[[117 129 102 125]
 [121 127 103 123]
 [132 128 126 130]
 [130 130 132 132]]
:
[[117 129]
 [121 127]
 [132 128]]

[[ 99 112 119 146 108]
 [128 149 140 121 143]
 [119 112 140 142 148]
 [150 135 128 125 127]]
:
[[ 99 112]
 [128 149]
 [119 112]]

[[123 130]
 [122 131]
 [124 154]
 [123 131]]
:
[[123 130]
 [122 131]
 [124 154]]

[[116 127 129 120]
 [137 120 124 135]
 [113 129  98 127]
 [124 122 123 112]
 [140 120 135 117]]
:
[[116 127]
 [137 120]
 [113 129]]

[[134 119 124 112 145]
 [150 123 135 111 127]
 [144 131 133 112 123]]
:
[[134 119]
 [150 123]
 [144 131]]

[[128 128]
 [129 119]
 [135 105]
 [149 131]]
:
[[128 128]
 [129 119]
 [135 105]]

[[124 121 118 141]
 [139 122 138 109]
 [105 121 123 132]
 [143 121 122 133]]
:
[[124 121]
 [139 122]
 [105 121]]
---
[[138 137 135 133 127 124 127 131 126 123]
 [129 139 130 129 128 126 127 125 129 129]
 [133 153 129 136 139 124 129 137 120 132]
 [139 145 134 136 133 123 128 136 122 125]
 [136 149 132 137 136 123 129 137 120 128]
 [139 140 135 135 129 124 128 134 124 123]
 [132 137 132 129 127 126 127 126 129 126]
 [135 136 134 131 126 125 127 128 128 124]]
:
[[135 136 134 131 126 125 127 128 128 124]
 [138 137 135 133 127 124 127 131 126 123]
 [129 139 130 129 128 126 127 125 129 129]
 [133 153 129 136 139 124 129 137 120 132]
 [139 145 134 136 133 123 128 136 122 125]
 [136 149 132 137 136 123 129 137 120 128]
 [139 140 135 135 129 124 128 134 124 123]
 [132 137 132 129 127 126 127 126 129 126]]

[[123 142 139 147 144]
 [121 140 147 152 141]
 [121 132 115 121 131]
 [136 128 156 152 130]]
:
[[136 128 156 152 130]
 [123 142 139 147 144]
 [121 140 147 152 141]
 [121 132 115 121 131]]

[[121 144 103 136 140 113 112 138 113 134 115 155 105 132]
 [121 144 103 140 138 112 113 137 113 135 117 154 105 131]
 [121 143 105 145 133 112 121 133 116 136 123 144 109 127]
 [121 144 103 144 136 112 116 135 114 136 119 152 105 128]]
:
[[121 144 103 144 136 112 116 135 114 136 119 152 105 128]
 [121 144 103 136 140 113 112 138 113 134 115 155 105 132]
 [121 144 103 140 138 112 113 137 113 135 117 154 105 131]
 [121 143 105 145 133 112 121 133 116 136 123 144 109 127]]

[[138 124 153 129 106 115 120 123 137 134 109 148 137 118 128]
 [134 125 149 129 113 117 120 125 137 130 116 141 136 118 125]]
:
[[134 125 149 129 113 117 120 125 137 130 116 141 136 118 125]
 [138 124 153 129 106 115 120 123 137 134 109 148 137 118 128]]

[[151 121 123 115 118 126 129 135 121 120 144 110 124 115]
 [143 116 108 121 119 136 123 125 111 133 141 110 122 125]
 [116 128 129 143 140 122 123 117 111 136 115 115 135 149]]
:
[[116 128 129 143 140 122 123 117 111 136 115 115 135 149]
 [151 121 123 115 118 126 129 135 121 120 144 110 124 115]
 [143 116 108 121 119 136 123 125 111 133 141 110 122 125]]

[[105 125 111 121 137 117 122 134 121 140 139 125 124 139 141]
 [125 131 130 114 126 132 120 135 126 131 131 106 145 146 128]]
:
[[125 131 130 114 126 132 120 135 126 131 131 106 145 146 128]
 [105 125 111 121 137 117 122 134 121 140 139 125 124 139 141]]

[[134 141 117 124 139 140]
 [133 132 136 126 134 130]
 [131 132 120 125 129 130]
 [123 116 138 131 117 116]
 [130 138 117 127 137 140]
 [129 139 139 131 147 144]
 [124 132 131 133 136 137]
 [120 120 123 133 119 124]
 [123 132 131 134 137 138]
 [131 126 139 126 127 123]
 [127 112 150 128 113 107]]
:
[[127 112 150 128 113 107]
 [134 141 117 124 139 140]
 [133 132 136 126 134 130]
 [131 132 120 125 129 130]
 [123 116 138 131 117 116]
 [130 138 117 127 137 140]
 [129 139 139 131 147 144]
 [124 132 131 133 136 137]
 [120 120 123 133 119 124]
 [123 132 131 134 137 138]
 [131 126 139 126 127 123]]

[[125 132 131]
 [122 131 125]
 [112 126 132]
 [124 128 130]
 [131 133 132]
 [105 117 129]
 [113 124 133]
 [104 117 128]
 [108 120 130]]
:
[[108 120 130]
 [125 132 131]
 [122 131 125]
 [112 126 132]
 [124 128 130]
 [131 133 132]
 [105 117 129]
 [113 124 133]
 [104 117 128]]
